data = ((.07, -.05, .07, .09, .01, -.06), (.03, -.03, -.01, -.02, .12, -.04), (.06, .06, .11, .06, .00, -.01), (.13, -.06, -.31, .06, .13, -.42), (-.07, .06, .01, .01, .00, -.01), (-.01, .04, -.07, -.07, .06, .02), (.00, .10, .09, -.03, -.05, .08), (-.09, -.03, -.05, .02, .01, -.09), (-.13, .06, .04, .00, -.01, .01), (.02, .09, .05, .13, .10, .11), (-.03, -.09, .13, .09, -.17, -.03), (.02, -.06, -.03, .01, -.04, .06), (-.04, -.01, .13, .00, .07, -.01), (.00, -.09, .11, .21, .02, -.01), (.07, .11, -.06, .01, .02, .04))
Find the entry just right of the largest entry.
.02
The entry just left of -.42: .13
Find the 5th entry in reading order.
.01
Find the largest entry.
.21
Find the smallest entry.
-.42

[[-0.084  0.107  0.082  0.061  0.022  0.108  0.050  0.040 -0.077 -0.002
   0.036  0.065 -0.086  0.107  0.095  0.040]
 [ 0.078  0.002  0.129  0.048 -0.083 -0.008 -0.141  0.040  0.169  0.158
   0.039  0.124  0.010  0.078  0.001  0.067]
 [ 0.152  0.111  0.224  0.032  0.195 -0.015 -0.122  0.228  0.220  0.106
  -0.051  0.191 -0.103  0.278 -0.040  0.061]
 [ 0.224 -0.038 -0.126 -0.031  0.155  0.016  0.155  0.077  0.173 -0.069
  -0.093 -0.021  0.037 -0.040 -0.039 -0.083]
 [-0.137  0.047  0.111  0.067 -0.142  0.036 -0.073 -0.068 -0.086  0.093
   0.122  0.053  0.041  0.024  0.063  0.088]
 [ 0.052  0.058  0.208  0.058 -0.038 -0.031 -0.207  0.084  0.154  0.193
   0.035  0.163 -0.024  0.161 -0.029  0.098]
 [ 0.019  0.068 -0.023  0.022  0.191  0.037  0.118  0.074 -0.038 -0.084
  -0.050 -0.020 -0.081  0.053 -0.022 -0.003]
 [ 0.097 -0.032 -0.021 -0.007  0.003 -0.093 -0.059 -0.012  0.109  0.066
   0.060 -0.029  0.269 -0.058 -0.061  0.050]
 [-0.053  0.010  0.025  0.071 -0.178  0.100  0.018 -0.065 -0.044  0.106
   0.109  0.021  0.094 -0.056  0.112  0.049]
 [ 0.004  0.062 -0.006 -0.020  0.135 -0.024  0.027  0.039 -0.013 -0.082
  -0.051 -0.011  0.027  0.051 -0.066 -0.022]]
What is the entry just right of 0.074?
Answer: -0.038
The 2nd largest entry is 0.269
What is the 3rd smallest entry?
Answer: -0.142
What is the 4th entry in reading order?
Answer: 0.061
The entry just right of 0.065: -0.086
What is the 1st entry in reading order?
Answer: -0.084
The 5th entry in reading order: 0.022
The entry just right of 0.035 is 0.163
What is the entry just right of the largest entry?
Answer: -0.040
The entry just right of the smallest entry: 0.084
The entry just right of -0.073 -> -0.068

[[.06, .33, .14, .01, .24, -.11],
 [.08, .05, .33, .27, -.03, -.12],
 [-.02, -.16, .09, -.03, -.13, .01],
 [-.18, -.26, -.19, -.13, -.28, .23],
 [.06, .29, .24, .10, .22, -.09],
 [.09, .02, .31, .23, -.01, -.09],
 [-.13, .11, -.25, -.25, .07, .16],
 [-.13, -.45, -.21, -.05, -.30, .18]]
Counting starts at 1.
Find the entry in the top-right corner.
-.11
The entry at row 1, column 2 is .33
Find the entry just left of .07.
-.25
The entry in row 3 and column 1 -> -.02
Find the entry at row 2, column 2.
.05
The entry just left of the smallest entry -> -.13
Find the entry just right of -.18.
-.26
Find the top-left entry.
.06
The entry just right of .14 -> .01
The bottom-right entry is .18
The entry just right of .02 is .31
The entry at row 3, column 3: .09
The entry directly above .02 is .29
The entry just left of -.12 -> -.03
Find the entry in row 2 and column 1.
.08
Find the entry at row 1, column 3.
.14
Find the entry just left of -.11.
.24
The entry directly above -.45 is .11
